In the data rows, the value 128 means zero.
Some points, each followed by its number:
(184 135 151 51 163 94 83 96 80 104 223 86 172 101 99 171 67 107 152 201 31 92 70 132 133 145 175 136 188 193 143 109) 0
(110 162 154 83 93 80 68 59 121 223 188 164 168 123 122 110 88 123 97 227 105 70 90 132 116 190 158 101 207 184 145 103) 1
(160 73 104 44 220 166 128 170 103 34 181 66 180 110 111 151 14 133 157 174 47 129 145 164 109 115 171 175 149 126 121 152) 2
(171 96 126 193 90 131 187 93 163 85 60 116 78 96 194 98 243 124 112 20 217 165 155 89 210 118 90 150 130 38 107 122) 3
(168 78 72 194 105 150 196 136 167 152 66 119 41 130 170 150 242 121 81 42 234 180 144 122 164 118 91 142 77 73 63 113) 4
(148 110 121 74 139 78 81 153 92 145 194 146 178 111 110 90 0 151 139 254 85 88 156 154 103 166 154 131 151 156 151 141) 5
(195 88 76 190 135 139 196 161 170 144 97 88 80 113 187 165 210 92 141 10 214 193 142 101 160 119 95 147 80 66 36 103) 6
(70 114 136 174 95 201 121 149 252 194 59 144 57 174 151 110 225 122 57 58 188 130 168 127 97 144 91 125 66 85 112 129) 7
(119 107 125 66 199 177 104 200 85 54 184 79 173 115 89 153 3 126 174 155 33 143 126 173 82 120 176 131 150 158 138 163) 8
(26 137 193 74 150 155 150 249 79 17 182 165 171 66 50 121 67 126 119 133 89 166 112 133 119 125 159 116 122 172 185 145) 9
(121 117 135 55 188 123 79 165 86 108 217 112 163 132 61 134 13 128 176 206 25 121 127 156 99 112 191 135 130 180 138 141) 10
(151 104 106 222 119 149 167 116 168 232 62 134 73 176 153 145 228 104 142 59 200 143 118 111 144 124 62 111 29 86 68 104) 11
(177 98 114 77 204 185 118 180 72 54 190 78 175 93 112 159 9 111 146 173 21 131 133 167 131 123 190 152 141 127 125 157) 12
(136 137 168 104 74 27 61 60 140 187 177 172 97 183 101 83 129 178 166 191 139 93 89 103 88 125 97 88 136 225 175 148) 13
New points follow, each followed by the numbers of its three nearest points above by angle, nearest first.
(182 135 144 49 125 92 89 97 66 136 214 104 170 143 64 149 52 84 179 206 42 99 95 128 119 162 163 125 187 205 142 107) : 0 10 5
(29 132 189 69 140 126 151 231 101 23 192 152 192 67 38 128 54 140 134 143 78 192 128 127 116 124 140 108 122 172 185 151) : 9 8 10
(111 202 155 84 95 83 63 77 146 233 186 171 142 137 103 75 64 147 125 203 121 51 81 116 107 144 161 134 150 162 185 83) : 1 13 5
(121 134 137 64 184 171 100 183 108 52 208 98 167 108 84 120 0 100 138 165 20 128 120 156 100 140 180 137 177 158 150 169) : 8 12 10
(180 194 136 112 76 67 70 65 73 189 169 154 141 131 109 144 134 109 137 184 90 63 59 110 135 173 142 91 206 214 122 64) : 1 0 13
(14 164 182 159 73 125 173 194 182 124 67 196 97 152 80 105 234 134 75 53 183 201 147 126 102 119 89 84 41 109 160 110) : 7 11 4
(1 147 185 171 67 133 167 175 178 93 64 213 104 142 95 82 208 166 42 57 201 170 147 117 126 140 99 106 68 100 164 121) : 7 3 4
(175 160 108 72 122 75 92 99 57 183 204 108 162 112 73 165 103 120 166 201 93 65 67 120 120 159 150 99 218 219 125 96) : 0 1 5
(7 117 132 137 133 153 81 150 185 136 114 152 99 134 93 59 50 212 153 193 154 146 197 157 106 131 128 109 134 106 132 248) : 5 9 10
(176 134 156 72 146 64 84 126 88 135 232 113 150 112 71 123 45 99 136 220 56 116 84 132 117 167 164 106 190 224 130 105) : 0 10 5
(232 145 130 181 65 88 131 69 110 222 112 128 102 161 167 171 250 68 127 104 161 85 73 89 164 148 99 118 128 142 89 53) : 11 4 6
(147 149 175 141 32 84 52 2 191 175 83 169 115 174 152 113 208 156 106 155 159 86 113 80 124 158 103 96 159 142 183 128) : 13 1 7
(0 139 204 127 146 124 177 221 95 9 143 169 176 45 46 94 84 168 98 113 147 189 151 135 148 137 121 108 122 153 164 147) : 9 8 10
(96 156 152 99 169 95 82 124 103 132 166 104 201 102 83 134 19 160 152 228 45 124 124 168 102 65 166 117 115 189 182 196) : 10 5 8
(179 153 138 123 40 48 81 44 128 219 112 151 106 191 148 146 230 144 126 160 154 70 76 79 110 152 98 92 123 186 162 130) : 13 1 11
